The same turns and mirrors carry the whole set onto itself and the rows of a family onto each other. Which other rows belong to the same family as each row named below? List them in the order they appear above.
These 28 rows form 7 families of 4 rows each.
Z_831: [-13  14   1  16  -9   8   7   4  -1 -10 -16  -2  -4 -12   6  11  11   6
  22  -1   0   2   1   2 -12  -6  -6  -4  -7   3  11   8  -6  -3  -2   6
  -4 -12 -15   4 -14   2  16  12 -12   5  -3   1   3 -13   5]
Z_69: [ -1  -2   0   5   0   0   5   8  -1  -1   8   9  -1   3   5  -9  -6   4
   0  -8  -6   4  -1   2  20  14   3  13  16 -14  -4   0  -2  -6  12  11
  -1  -6  -7   0  24   1  -9  -1  -6  -1 -14  -8   2   0   3]
Z_818: [ -2   6  -6   2 -23   0 -15   2  15 -16   2   5  12  -7   7   4  -5  -5
  20   6  -4   5  -9  -4  15  -3 -23  -2   5   1   7   4   5   9   3 -10
  10 -13  -3   3  -6 -12  -4  15 -11   6   8  -2   3   2  -1]
Z_516: [ -1  10  -9   0 -25   3 -13   3  16 -17   3   5  10  -5  10   1  -2  -5
  21   9   2   4  -8  -4  13  -1 -19  -3  -2   3   6   8   2   8  -3  -9
  11  -6  -7   8 -11  -7  -8  12 -14  12   5  -1  -2  -2   3]
Z_864: [  0  11  -9  -2 -20   5  -9   4  15 -15   5   4   7  -9   8   4   0 -13
  18  12  -3   5 -10  -5  20  -3 -18   2   2   2   2   4   4   7   1 -11
  10 -14  -5   6  -6 -13  -3  12 -16  12   2   3   0  -1  -1]
Z_814: [-17  14   2  16  -7   4  11   2   0  -7 -20  -2 -12 -15  10   7  10   4
  20   3  -5   8  -3   1 -11 -10 -11   3  -6   4  11   4  -9  -4   3   4
  -4  -7 -14   1 -17  -1  13   4 -13   4  -3   2   2 -13   4]
Z_489: [ -2   7  -9   1 -22   1 -14   5  17 -19   3   4   9  -5  14   1  -3  -7
  20  12   4   4  -8  -4  16  -1 -20  -1   2   4   3   3   3   5   4  -5
   9 -15 -12   6  -6 -13  -2  10 -15   9   4  -1   0  -1   1]
Z_716: [  5  -6   5 -11   1   2 -13  -5  -3  11  -7  -2  -3  -4  -8   2   2   0
  -7  -2  -7  -2  -1   4   2 -11   2 -12   5  -5  -1  -6 -13   6   6  11
 -12  12   2 -20   0   2  -6  -5   2  14 -18   3  -2   0  -4]
Z_423: [ -2   2   2   4   3   7   1   0  -4   6   9   8  -5   8   2  -4  -4   3
  -6  -9  -8   9   0   4  16  10   5  14  16  -8   0  -4  -3  -5  11   9
   1  -5  -3  -5  25   0  -6   0  -9  -2 -14 -10   6  -4  11]
Z_106: [  2  -7   9 -17   1   4  -5  -2  -8   9  -7   2  -4  -4  -7  -4   6   4
  -5  -5  -6   1  -4  -2   3  -9  -3  -9   5   3   0  -2 -11   7  10  10
 -14  17   2 -20   0   6  -4  -1   7  12 -18   1   0  -1  -1]
Z_213: [  0   3   3   3   0   8   4   5   4   0  10   8  -7  -1   2 -10  -6   7
  -5  -6  -8   6   2   7  17  13   8  11  17  -9  -1  -1  -1  -8  13   5
   2  -9   3  -4  23   1  -6   3  -9  -1 -17  -6  -2   1   6]
Z_168: [ -1  -5   3 -19   1  10  -5  -5  -8   7  -9  -3  -3  -6  -8  -2   4  -1
  -8   1  -7   4  -2   3   5  -9   1  -9   6   4   6  -6 -11   4   5   9
 -14  21  -3 -21  -3   1  -1  -3   1  14 -15   0  -5  -1  -4]
Z_929: [-17  12   0  12 -10   7  11   8  -1  -8 -17  -5  -8 -17   7   6  13   6
  19   2  -3   2  -2  -2 -11  -7 -10  -8  -7   6  15   5  -7  -4   2   6
  -2  -9 -14  -7 -14   0  13  10 -13   6   1   2   7 -11   9]
Z_201: [  3   5  -2   0   3   5   1   4   1   7   7  10  -3   9   4  -4  -5   4
  -4  -5  -5   5  -3   3  21  12   6  17  16 -11  -4  -5  -1  -9  10  10
  -2  -8  -5  -3  20   1  -8  -2 -11   1 -16  -4   1  -2   5]
Z_185: [-19  14   5  11 -12   0  10   2   3  -9 -22   2  -5 -12   5   5  11   8
  22  -2  -3   4  -5   0 -18  -8 -12  -5  -4   3  11   5  -9  -2   4  12
  -3  -9 -15  -5 -13   1  14   8 -12   3  -2   0   6  -7   5]
Z_900: [  3 -12   4 -15   0   3 -10  -5  -7   5 -10   1  -4  -5  -3  -4   2   2
  -4  -1  -8   3   0   0   3 -15  -1  -5   2  -1  -2  -1 -13   6   4  13
 -13  20  -1 -13   0   0   0  -4   4  16 -19  -4  -4   1  -6]
Z_386: [-17  16   4  13  -7   6  11   4   1 -11 -16  -2  -7 -19  10   6  13  -1
  23   6  -4   8  -2  -3 -11  -9  -9  -2  -6   3   9   8 -10  -5   5   9
  -3 -10 -14   0 -12   4  10   3 -17   3  -2   4   7 -13   6]
Z_947: [  2   7   3  -2   0   5   8   2   1   6   8   6  -1   5  -1  -9  -3   4
  -1  -9  -6   9   5   6  20  14   4  13  17 -12   5  -7  -3  -9  10  11
  -4  -5  -8  -4  21   1 -11   4  -9  -2 -12  -3   2  -4   7]
Z_771: [ -1   4   6  -4   2   7   6   4   0   7  11  10  -3   9   8  -7   0   6
   1  -8  -8  10  -1  -1  19  12   7  16  11 -14  -1  -1  -5  -5  12   4
  -2  -3  -7  -2  20   6  -6  -1  -5  -1 -11 -11   1  -4   9]
Z_533: [  0   6   0   1  -1   6   7   4  -3   4  10   7   0   4   3  -6  -2   8
  -2 -10  -9   7   4   8  21  10   8  13  16 -11   4  -2  -3 -10   7   4
  -1  -5  -4  -3  23   0 -13   1 -11   0 -12  -8   5   1   5]
Z_347: [ -2   7 -11   2 -23   0 -13   4  14 -15  -2  -2   8  -7  11  -2  -3 -12
  18  12   3   2  -9  -6  16  -9 -20   0   3   1   5   4   7   8  -5  -7
  12  -9  -7   3  -5  -9  -2  14 -10   7   4  -2   1   0   9]
Z_274: [ -2  -8   5 -17   5   6  -6  -6  -4   7  -8  -1  -4   2  -8  -7   2   1
  -5  -1  -7   3   0  -2   3  -9  -2  -6   1   4  -1   1  -9   3   4  10
 -11  19  -4 -18  -3   0   0  -8   6   8 -13   3  -2   7  -6]
Z_824: [ -3   9  -7  -4 -24  -1 -12   3  17 -12   3   4  16 -10   6   3  -4  -5
  19   9   1   1 -10  -2  11  -2 -21  -1   3   0   6   4   5  10  -1  -8
  11 -15  -8  -1  -6 -15   1  14 -12  10   4  -4  -1   1   2]
Z_865: [  1 -13   2 -15   3   5  -8  -4  -7   9  -9  -1  -5  -8  -3  -2   2  -5
  -4  -5  -5   1  -9   0   6 -10  -3 -10   5  -2  -4   1 -11   6   5  10
  -9  19  -2 -18   1   4   0  -5   5  14 -20  -3  -3   0  -7]
Z_471: [ -2   8  -6   1 -27  -1 -12   8  16 -18   3   2   6 -11  11   3  -6  -7
  21   8   0   6 -13  -4  16   2 -15   2   3   3   7   2   0  10   2  -6
   7 -12   2   4  -7 -11  -6  14 -13  17   4  -2   3  -2  -1]
Z_970: [-12  12   3  12 -10   4  13   5   5  -6 -14  -3  -6 -15   7   9  10   6
  22  -3   2   8  -1   1 -10  -5 -10  -8 -10  10  13   5  -9  -6   5   9
  -5 -12 -12  -2 -14  -3  12   6 -17   1   0  -4   4 -15   2]
Z_616: [-19  17   3  11  -4   0  10   2  -5 -10 -23  -2  -6  -8   8   8  12   1
  20   2   0   2  -3  -5 -10  -8  -7  -2  -4   5  13   4  -7  -1  -1   8
  -7  -9 -16  -1 -17  -2  11  11 -15   4   0  -4   7  -8   4]
Z_109: [  3 -11   7 -12   0   4  -7  -8  -7   9  -3   2  -4  -1  -9  -5   0  -1
  -5  -2  -7   3  -4   2   5 -12  -2  -7   4   3  -1  -4 -12   3   8  10
 -11  16   2 -17  -3  -2  -8 -10   9  15 -15  -1   1  -4  -2]

Same family as Z_616: Z_213, Z_274, Z_471
Same family as Z_533: Z_818, Z_814, Z_900
Same family as Z_947: Z_386, Z_824, Z_865
Same family as Z_771: Z_716, Z_347, Z_970

The same turns and mirrors carry the whole set onto itself and the rows of a family onto each other. Which other rows belong to the same family as each row named below? List them in the order they appear above.
These 32 rows form 4 families of 8 rows each.
Z_562: [ -5 -22  -2  10   0 -10  -4  11  -4   4  -1  17  11  -4  -8  -5   6  -9
   5  10   1   2  -2   5  -4 -15   4   1  -5  -9  13 -11  -2  11   7  22
 -11  -8  -2   7   2   6   3   9]
Z_983: [ 12  -6  -4   4  -3  -2   7   1   9  -9   0  15  16  -8 -12  -1  -7   5
   1  -5  -3  -5 -12 -17 -11   5  10 -16   6  -7  10  -5 -18  -9   5   8
  -2  -1   8  16  -1   1   6   3]
Z_417: [-10 -25   1  -3  -7   8  13  10   9   3   9  -3  -2  -2 -13 -10  -5 -14
  -8   7   9   3   2   1  -7   4   9  -6   2  -7  -1  -1 -21  -3  15  -5
  -3  -6  -5   4 -17  -3  -5   8]
Z_268: [-16  -3  -2   0   9   0  -8  -3   0  17   4  -6  -9   2   1  -9  12  -7
  -7   7   6  19   5   5   8  -4  -3  14 -17  -5  -4   9   7   9   6   1
   4  -7 -15  -3  -9   3 -10  -1]
Z_754: [ -3   3 -14   6  -2  19  -4   2   6 -10  -8   7  11  -2 -26 -11  14  -5
  -2  -6 -11  10   5  -4  -8   6  -3   7   2 -14  -1  -4  -3  -3   9   9
   2   4   1   2  -7  -9  -2   4]
Z_675: [  1  14 -15   6  18  -5 -11  -6   1   6  -6  18   8 -10   1  -1   9   3
   4  -8  -6  20 -12 -19   0   1  -1   0  -9   0   7   7   3   3   9  15
   2  -9  -1  17   2   1  13  -2]
Z_11: [  6  15  -7   8  13 -11 -15 -12   0   5  -6  13   9  -5   3  -1   8  11
   2  -4  -7  12 -10 -13   5  -2  -2   3 -14  -4   7   4   9   3  -4  15
   5  -2  -2   9   7   7   1  -7]
Z_815: [  6   4  -4  -6   0  10   6 -14  10   6  -5  -6 -11   3  -2  -3  -2  13
  -8 -14   0   5  -4 -12  -1  11  13  -7  -8  -8 -10  13  -7  -7  -5  -4
   8   0  -6   7  -9   3  -6  -8]
Z_317: [  1  13  -3  -5   6   7   3 -14  14   5   4  -7  -3  -2  -2  -5  -1   6
 -11  -7   1  12  -5 -16   1  16   3  -4  -6  -3  -7  14 -10 -10   5 -13
  13   0  -4   6 -13  -3  -6  -8]
Z_939: [ -2   6 -13   8  -4  13  -1  -2   4  -9  -8   1   4  -4 -19  -9  16  -9
  -2  -3 -19  10  -3   9  -3   3  -8   2   4 -11  -5  -6 -10  -3  10   6
   4   1   2  -2  -5   5 -10   3]
Z_310: [  4  18  -8   5   9  -7 -13  -7  -2   5  -6  10   8  -8  -6   7   9   4
   0  -1  -6  20 -13 -18   5   4  -2   5  -8  -4   1   8   4   1   8  13
   1  -4  -9  14   8  -1  14  -3]
Z_600: [ -8 -27   2   0  -2   4  12   4  11   3   9   0  -1   2  -5 -17  -4  -6
  -6   4   8  -6   5   6  -8  -3   8  -8  -4  -8   5  -4 -16  -1   3  -2
   1  -3   2  -1 -18   4 -17   5]
Z_229: [ -4 -14  -7   9  13  -9  -5  14  -5   6   4   6  15 -13 -13  -4  -4 -14
   0  19  -1   6  -9  -4  -1  -8   3  11  -5  -8   9 -14  -4  12   3  18
  -4  -6  -1   7  -1   6   9   9]
Z_374: [  0 -12   8  -1   9 -22   2  -5   3  18  12   3  -3  -4  16   0 -10   2
  -3   8  13   4 -13  -8   5  -5   9 -10 -14   2   7   7  -8   3   3   1
  -1 -11  -7  11  -4  12  -2  -3]
Z_487: [-16  -2   4   5   7  -4  -7  -6   4   9  -3  -3 -10   7  -5  -4  16  -5
  -3   8   3  10   8   1   6 -12  -6   9 -17   0  -8   3   3  12  14  -6
   2  -6  -4  -9  -5  -3  -4   4]
Z_164: [ -5 -10  -3  -1   3  -1  -1  -8   1  13  -5   1  -7   6  -3  -6  11  -9
  -1  11   5  16  12  -3   6 -10  -3  14 -22 -13   2   6   5  13   5  -6
  -2 -10 -12  -3 -10  -6  -5  -4]
Z_775: [  0   4   1  -6  -7   6   3 -16  14   2   0   4  -8   7   3  -6   8  11
  -6 -17   3   8   0  -7  -2  10   3 -14  -7  -4  -4  18  -7 -11   9  -8
   5  -1  -6   6  -9  -2 -13  -8]
Z_261: [ 12  -7  -9  -2  -1   2   5   4   6  -2   7  13  17 -13  -5  -6 -11   2
  -2  -5  -1   4 -15 -13  -9  14  13 -12   5 -12  14   0 -15 -11  -2  15
   0  -1  -2  22  -5   7   1  -2]
Z_510: [  2  17  -9   2  10  -7 -11 -10  -2   5  -3  11  11  -6   0  -1  13   1
   7   0  -1   9  -6 -14   6   1  -2   2  -9   5   9   5   8  -4   6  18
   2 -16  -3  18   5  -6   6  -6]
Z_793: [ -5 -23   9  -2 -12   3  10   3   8   1   9  -8  -2   4 -11  -9  -4  -6
 -10  10   8  -6   4   7  -3   0   7  -3  -3 -12  -1  -2 -14  -3   2  -5
  -1   1  -5  -4 -12   3 -16   4]
Z_735: [ -8 -10  -8  10   5  -8   3  11  -3  -1   5  12  12  -6 -13 -11  10  -9
  -1  20   7   8  -2   1  -2 -15  -2   3  -3  -7  15 -14  -7   9   9  15
 -10  -2   5   9   1   3   6   7]
Z_718: [ -6 -21   3  -5  16 -23  -1  -8   3  16  10   2   1   0   7   0 -11   6
  -1   8  17   9  -4 -15   5  -3  11  -7 -14  -2  11   4  -4  -4  -1   9
  -6 -10  -5   9  -5   5   2   1]
Z_187: [  4   1   2  -6   2   5  -5 -14  13   9  -1  -3  -4  -1   2   1  -6   7
  -5 -17  -5   7  -6 -13  -1  17   9  -6  -9  -5  -9  18  -4  -9   2  -6
  13  -4 -10   4 -12   1 -10  -5]
Z_726: [-10 -13  -2  10   6 -13  -8  11  -1   2   9  15  18  -9  -8  -7   6 -16
   2  17   2  10  -3   0  -1 -10  -7   4  -4  -5  16 -10  -5   7  17  15
  -6  -7   0   7  -1   1   2  10]
Z_351: [  2  11  -9  10 -10  20  -1   5   7  -8  -6   8   6  -7 -18 -10  15  -8
  -5  -5 -14   5  -4   3  -8   4  -4   4   3 -10  -6   0  -8   5  13   1
   8   2  -2   4  -6  -1  -5   0]
Z_661: [  2 -14   8  -1   7 -24  -1   4  10  11   7   4  -4   0   7   0 -16   0
  -4   1  13   8   0 -20  11   0  13 -14  -9   0  10   5  -5   1  -1  -1
  -2  -7  -5   4   4   3   5   3]
Z_290: [ -6  -1   1   2  11   3  -8  -4   0   7   2  -7 -10   0   5  -3  17  -5
  -7  11   1  16   8   1   5  -6  -8  11 -17  -6   1  12   8  11  13   3
  -1  -9  -5  -8  -8  -2 -10   0]
Z_450: [ -2 -15   7  -4  10 -15  -1  -1   5  17  11   9   4  -2   9  -1 -11   6
  -4   6  21   5  -5 -21   0  -1  14  -5 -15  -2  12  10  -2   3   1   4
  -2  -8  -8  15  -5  -1   6  -2]
Z_933: [ -6 -27   3   2  -3   5  10   7  12   2   6  -1  -4   0 -10 -10  -9  -4
 -12   3   3   6  -2   2  -9   1   9  -5  -2 -18  -3  -1 -19   4   6  -9
   0   9  -4  -6 -15  10  -9   8]
Z_142: [  2  -8  -6   2  -5  -6   7   2   9   1   2  16  18  -6 -15  -8 -13   3
   1  -8   0  -2 -16 -12  -8   8  15 -14   6  -6   5  -8 -19 -10  -1   6
   2   1  -2  21  -2   5   7   2]
Z_888: [  2   0  -3   5   3  -2  -1   5   8  -5   8   9  14 -12  -8  -4  -7   6
  -5  -9  -2  -1 -19  -8  -9  11  10 -18  11   1   3  -1 -16 -11   6  16
   4   2   6  17  -2   9   3   5]
Z_660: [ -6   4 -14   5  -1  21   0  -6  -1  -3  -3   6  11  -7 -18 -11  20  -3
  -2   1 -11   6  -8   8 -14   2  -6  11  -2 -12  -4  -2  -6  -1  12  11
   4   0  -2   9 -14   1  -9  -2]

Same family as Z_187: Z_675, Z_793, Z_735, Z_718, Z_351, Z_290, Z_142
Same family as Z_487: Z_562, Z_754, Z_317, Z_374, Z_261, Z_510, Z_933

